One turn moves each row of this set onto another row. After a few examples, where does it send each row asked below?
nek: [ -1  -5  -4   4   7 -13 -10   8 -40  -7  -9 -20 -22  -9   2  -6  -1   8
 -14  -8   6  10 -11   0 -18  12   4   0  -4   8   0  16 -28   2 -20 -27
   8  -5   5   3  -9  -3  13  -7 -13  26   0  -7   1  -3 -15 -19 -14  -9
   6  -1  14  -2]
lag: [-22 -23  12  14  12 -25   6  -3 -11 -11   4  14 -22  -5   5   1   4   9
  15 -12  -4  17 -21 -10  -4  20  25  -2   8  15 -10  -4 -16  16   0  20
   6  20   3  -3 -10  15  11  13 -19  -1  17   8  33  -9  22  -1   7  17
  -5  -1  10  10]
tifik: [  0   2  -4   9   1  -8  -5   5 -37  -2  -8 -22 -15  -4  -7  -7  -1  15
  -7 -11  10   9  -7   6 -17  10   6  -4  -9   7  -6   2 -27   1  -9 -23
   3   0   4   8  -7  -8  22  -7 -16  31  -1  -1  -4 -10 -13 -15 -25  -5
   5   3  14  -8]
sizus: [  0  -7  -5   8   9 -13  -8   8 -35  -4  -9 -19 -22  -7   1  -6  -1   9
 -16  -4   7   6 -10   1 -16  10   3   1  -4   7  -3  13 -29   3 -24 -25
  10  -3   3   4 -12  -2  14  -6 -13  26   1  -9   3  -2 -18 -14 -18 -13
   4  -3  13   0]
Tumer: [  6  -6   0  10  -1  -9  -4   3 -33   0 -13 -20 -23  -3  -4  -8  -1  12
  -8  -5   4   7 -11   4 -14  13   8  -3  -7  10  -6  13 -31   2 -18 -25
   4  -7  -2   5 -13  -4  17  -8 -14  27   0  -3   5  -6 -18 -11 -20  -8
   6  -4  13  -1]
mated: [-21  -9   5   3  10 -13  11 -16 -12  12   9  13  -9  -4   8  10   4   3
   5  -2 -10  11  -8  -7 -13  17  32 -12  10   0 -13  -7   4   8  16   5
  11  32  -9 -12 -19  -5  27   7  -3   7   3  -6  27  -5  23  -4  -7  25
  -9  -1  10   1]
Neda: [-10 -28  15   8  19 -12  12  -9 -16  -2  13  12 -15 -16   4   6   5   7
   9  -6 -11  10 -16  -8  -9  16  37  -9   9  13  -5   1  -5  18   2  12
   8  20  -5  -6 -16   8  19  13  -8  -3   6  -5  40  -7  20  -6   5  18
 -11   3  12   6]
vek: [-34  -3   2   7   4 -21   7 -14  -7   3   0  14 -18   8  11   7   3   8
  11  -4  -2  17 -13  -3  -5  21  16  -4   8   1 -21 -10  -1   4  14  15
  12  35  -1 -11 -12   3  21   6 -13  10  12   3  19  -8  24   1  -7  15
  -3  -6   3   0]
zezoz: [ -4   2  -6   4   8 -12 -11   6 -39  -7  -6 -23 -18  -7  -1  -5  -3  11
 -14  -8  10   9 -10   1 -21  13   0  -7  -5   4  -4   8 -25   3 -14 -25
   8  -1   5   8  -5  -9  18  -4 -15  28  -2  -8  -3  -4 -14 -19 -20  -6
   5   7  14  -7]
Ribo: [-17 -21  18   3  22 -19  -3  -8 -10  -1   9  13 -15  -3  12   8   4   7
  -1 -12  -8  16 -15  -8  -5  19  27   5  13  18 -13   1 -17   5   1  21
   6  22  -3  -9 -13  12  13  11  -9   0  18  14  42  -9  15  -9   8  19
  -8   0   9   8]
rina: [-24 -20  14   6  36 -21  -5  -3 -16 -24  22   3 -14   1  11  10   1   1
 -16 -18   7   7 -15  -4  -8  16  16  -1   4   1  -5  -6 -15   8  -5  18
   4  15 -10   1 -16  17  13  17   1  -5  15   7  34 -10  14 -17  12  23
 -14   8   4   3]
Gage: [-28  -8   0   9  20 -15   9 -10 -18  -8  19   2 -13  -1   9  14  -2  -1
 -12  -7  -1   0  -7   1 -19  13  23 -12   3 -20  -5 -11   6   3  12   1
  10  26 -20  -9 -24   2  25   9   7   4   1 -12  16  -6  24 -13   2  31
 -15  -3   3   0]
vud: [  1   1  -3   6  -1  -7  -4   2 -38   0  -9 -22 -22  -3  -5  -6  -1  14
  -7  -9   8  10 -10   6 -16  13   5  -5  -7   8  -7   6 -25   1 -10 -23
   4  -2   2   9  -6 -11  21  -6 -17  30  -3  -3  -1 -10 -14 -16 -24  -4
   8   5  17  -8]
Feva: [ -5   0  -7   7  10 -11 -10  10 -38  -8  -4 -23 -15  -8   0  -5  -1  11
 -15 -11  12   8  -8   3 -20   9   1  -1  -7   5  -3   5 -26   4 -16 -24
   9   0   7   7  -6  -3  18  -6 -14  29   0  -8  -4  -3 -14 -18 -22 -11
   3   5  12  -7]
Gar: [  4  -6  -1   6  -2  -8  -5   4 -39  -1 -13 -19 -26  -6  -2  -7   0  12
  -8  -8   3  11 -11   5 -13  13   7   1  -5  13  -5  14 -27   0 -17 -24
   6  -6   2   4 -10  -6  17  -7 -16  26  -2  -2   3  -9 -14 -15 -18  -6
   8  -4  16  -2]
gif: [-34  -2  -1  15  25 -17   5 -18 -12 -12  25   1 -12   5   6  17   5   9
  -4 -10   4  12  -5  -2 -17  19   9  -9  -2 -19 -15  -1   2   2   9  10
   5  21 -24   0 -32   3  16   8   6   3   9  -3  11 -12  18 -16  -1  27
 -13  -4   2  -6]
Podi: [ -4   1  -7   9   9 -13  -8  10 -36  -4  -6 -19 -15  -8  -2  -6  -4  11
 -14  -7  11   8  -8   2 -19  10   2  -5  -6   4  -5   4 -30   2 -19 -25
   8   4   5   8  -9  -6  16  -4 -14  28  -1 -10  -4  -4 -16 -19 -22 -10
   2   5  14  -5]
deka: [-30  -5  -1   9  14 -12   8 -24  -7  10  12  13 -17  -1  10  16   9  13
  14  -6  -8  19  -9  -7 -12  18  20  -2   7  -1 -23  -1   0   0  10  17
   9  28 -14  -6 -28  -1  22   7  -7  12  12   6  22  -9  19  -7 -10  20
  -8  -7   5  -1]
labi: [  5  -5   0   9  -3  -9  -6   3 -35   0 -12 -21 -21  -4  -4  -7   2  12
  -7 -10   5  10  -9   5 -14  12   9   1  -7  12  -3  12 -28   2 -14 -24
   3  -8   2   3 -11  -4  19 -10 -15  28   0   1   3  -8 -15 -11 -21  -7
   7  -5  14  -3]
rito: [  2  -7  -3   7   7 -13 -11   8 -36  -6  -8 -22 -20  -7   2  -6   2   9
 -14  -8   6   7 -10   1 -17  11   4   3  -4   9  -1  16 -27   5 -21 -24
   8  -7   5   2 -10   1  15  -9 -12  26   2  -4   3  -2 -15 -14 -18 -13
   5  -4  12  -3]
zem: [-25  -5  13   3  11 -15   1 -17  -8   9   6  11 -12  10  11  12  -1   7
  -3  -9  -6  16  -8   2  -3  22  20   3   8   5 -21  -7  -5  -8  16  14
   7  34 -12 -13 -17   2  24   3  -2  10  11  13  27 -14  20  -7  -5  26
  -6  -4   4   1]
gidis: [  2   2  -2  10   0  -9  -3   4 -34   0 -11 -20 -16  -3  -8  -8  -4  15
  -7  -8   9  10  -8   4 -15  12   7  -9  -9   6  -7   4 -31   1 -13 -25
   2   0   1  10 -11  -9  19  -6 -16  29  -2  -5  -1 -10 -16 -14 -25  -4
   4   4  16  -5]
vuti: [-20 -23   7  12  21 -16   3 -11 -12  -2  17  19 -21 -14   6  12  11   9
  16 -10 -11  22 -16 -14  -8  14  26   1   9  14 -11   2 -13  11  -8  22
   9  17  -8   2 -26  12  13  14 -12   1  15   8  32  -8  18 -11  -1  18
  -8  -6  12  10]
nalof: [-39  -3  -1  13  15 -25   6 -10 -11 -18  12  -1 -20  18  12  11   1   1
  -9  -9   9   4  -9   3 -10  21   4  -7   0 -20 -12  -8   3   6  11  10
  10  25 -16  -7 -19   8  18   5   3   3  10  -4  12  -9  22  -6   1  24
  -7  -6  -4  -4]
beme: [-26 -22   9  19  23 -28   3   0 -16 -34  16  -1 -23   4   6   5   2   3
  -5 -16   7   4 -18  -2  -9  20  11  -7  -1  -6  -2  -3 -12  17  -4  15
   3   8 -11   1 -16  20   8  13  -3  -9  15   1  24 -10  21  -8  15  25
 -10  -1   3   7]
temov: [-30  -4  10   5  25 -17  -1 -12 -13 -15  19   2 -11  14   9  14  -2   3
 -17 -14   8   8  -9   6  -7  18  10  -4   0 -12 -12 -13  -4  -4  10  13
   5  28 -19  -2 -20   5  25   7   7   4   8   6  20 -16  19 -16   0  31
 -12   5  -2  -6]
Retuf: [-17 -28  10  14  30 -15  10  -3 -22 -22  23   0 -19 -13   4  10  -1   1
  -8 -11  -2   0 -14  -1 -15  12  27  -9   3  -5   2  -2  -2  13  -3   7
   6  15 -17  -3 -22  14  16  15   2  -7   5 -12  31  -8  21 -14  14  24
 -17   2   5   4]
Bogu: [-26 -20   7  18  33 -22   1  -4 -17 -25  29   7 -14  -9   3  14   7   6
  -3 -14   1  14 -11  -8 -12  16  15  -5   0  -3  -3   2 -12  13  -9  15
   4   9 -16   8 -30  15   7  14   2  -7  12  -1  21 -10  18 -19   9  25
 -14  -2  10   5]

gif moves to deka
vek moves to lag
nek moves to zezoz
Where do these go?
sizus moves to Podi
rina moves to temov
tifik moves to labi
Retuf moves to Gage

